In the rows, zero is written as 128.
Each path below is one point turned by a fixed rotation once a step. After each direction that follows a path, write how fast that rotation turns it, in degrees each step (0 if it stays still).
Each turn is a multiple of 5 degrees from 10 to 175, or 0.
Each row of a path follows its step; steps can be skipped.
Rotation 1:
step 5: [131 118 115 121 123 126 111 133 129 141 120 129 138 122 124 135 131 123
 124 121 124 139 123 124 127 122 129 131 131 139 131 106 125 130 125 130
 137 125 141 114 132 140 137 121 113 128 141 129 128 125 126 122 124 131
 118 128 136 115 138 120 133 130 126 134 137 128 131 128 134 118]
step 6: [116 128 135 132 121 142 134 123 128 141 126 128 131 118 125 123 127 121
 127 114 121 136 124 138 129 130 120 114 138 134 122 113 133 131 134 128
 131 117 130 124 138 128 137 125 120 138 142 129 134 127 126 123 129 123
 112 141 123 115 131 121 133 115 130 134 129 133 135 137 116 126]
step 7: [120 121 121 131 136 144 131 127 129 130 131 129 121 117 125 135 118 124
 131 116 117 136 118 141 128 123 110 130 130 140 138 114 122 125 128 138
 138 131 114 125 141 135 129 136 130 129 131 123 134 135 128 117 125 127
 118 121 137 125 135 122 135 120 126 129 125 121 126 135 141 134]
step 13: [122 113 136 125 120 128 131 127 130 116 132 120 130 128 118 120 117 123
 127 128 124 140 126 123 121 117 135 136 130 135 129 130 138 129 122 138
 129 112 145 111 138 126 127 136 122 128 129 136 125 125 122 113 120 131
 119 136 135 116 129 122 132 120 122 119 118 134 123 137 127 134]
step 18: [122 123 133 127 117 125 122 121 124 131 130 113 126 119 112 129 127 127
 126 134 125 129 130 129 127 125 126 127 134 126 128 116 132 137 125 128
 131 116 142 115 142 135 125 115 121 125 137 135 128 126 119 132 123 132
 126 143 131 121 129 122 130 113 120 142 141 112 137 129 113 128]
step 19: [127 128 122 135 122 138 125 130 128 133 125 115 134 121 121 134 126 111
 125 117 117 134 118 121 126 131 124 117 126 142 129 123 124 123 125 138
 125 132 127 122 142 138 130 133 116 123 131 124 133 136 125 121 129 126
 129 120 126 127 129 121 126 110 116 140 133 123 150 137 125 137]
step 20: [130 117 134 132 121 126 130 128 134 119 122 122 121 109 127 113 115 123
 123 121 123 140 120 133 135 126 127 123 126 139 128 121 129 133 121 131
 131 131 129 130 150 131 137 127 130 124 141 122 131 129 124 126 127 123
 126 135 137 142 143 126 138 121 129 139 132 125 128 148 133 125]
step 21: [130 124 125 124 133 129 128 123 132 126 126 123 116 113 129 137 117 118
 120 130 124 120 117 129 125 131 132 124 132 150 137 105 133 129 132 138
 140 114 139 125 131 135 130 133 117 130 126 124 117 127 120 115 126 126
 131 132 134 131 131 125 131 126 137 144 122 127 127 131 134 120]
step 27: [120 130 131 138 125 136 130 129 119 130 113 125 138 122 125 120 135 124
 124 124 117 143 126 128 117 124 118 130 133 145 121 127 129 128 130 139
 126 120 127 118 142 116 137 119 110 124 144 120 127 124 131 120 131 137
 127 138 136 122 127 117 132 126 127 130 123 133 116 123 128 124]
Directions:
[128 123 127 127 128 131 129 125 130 131 129 128 128 129 132 132 130 128
 129 126 129 128 127 128 131 131 129 130 129 126 128 128 131 129 127 128
 129 126 126 130 127 131 129 126 128 133 131 126 127 129 130 126 129 130
 129 127 131 131 130 129 129 127 128 132 126 129 127 129 126 131] | 25
[128 130 126 126 129 129 130 126 126 130 127 131 129 129 128 130 127 125
 124 125 127 124 128 130 128 130 125 124 129 125 125 126 131 127 124 127
 127 126 129 124 128 125 126 127 128 127 125 130 125 128 126 128 129 127
 129 129 129 126 126 130 126 126 125 130 128 131 128 128 125 127] | 115
[128 127 127 131 133 130 125 127 128 130 130 130 130 128 128 130 127 133
 127 127 130 128 124 131 130 126 125 129 131 129 127 127 127 128 129 129
 129 129 131 129 129 122 130 130 130 128 130 130 130 125 130 126 132 129
 128 128 127 127 129 127 126 131 128 128 127 131 129 127 128 129] | 20
[123 129 126 125 127 131 130 128 128 129 130 128 130 128 128 126 131 127
 126 128 128 130 127 127 129 127 124 130 130 127 129 132 132 130 129 129
 126 129 123 126 123 127 130 130 129 128 129 129 126 126 124 126 127 129
 126 129 128 128 127 125 129 129 128 124 127 128 124 127 130 127] | 20
[128 130 128 130 126 130 129 125 129 127 128 131 123 129 127 127 125 129
 126 127 127 129 128 128 127 130 125 126 126 127 128 132 126 130 127 130
 126 133 124 131 129 127 128 129 129 128 127 127 130 126 130 126 128 127
 129 124 126 126 131 127 132 125 127 132 129 128 127 130 130 124] | 85
[129 130 128 126 125 129 128 128 129 129 126 124 128 130 131 127 130 128
 126 129 127 126 126 130 131 128 129 127 126 128 130 126 129 125 130 127
 129 133 129 126 127 129 130 128 127 128 124 128 126 129 130 127 132 131
 128 125 128 124 133 129 128 128 128 127 128 129 131 126 132 130] | 155
[128 127 126 127 130 126 128 131 124 128 125 129 129 128 128 127 129 129
 127 125 128 130 130 127 129 128 125 129 128 129 128 127 125 125 126 128
 128 131 125 123 130 126 128 125 127 127 129 126 129 128 131 128 126 131
 129 123 131 133 127 131 130 129 126 126 130 127 125 128 130 129] | 145
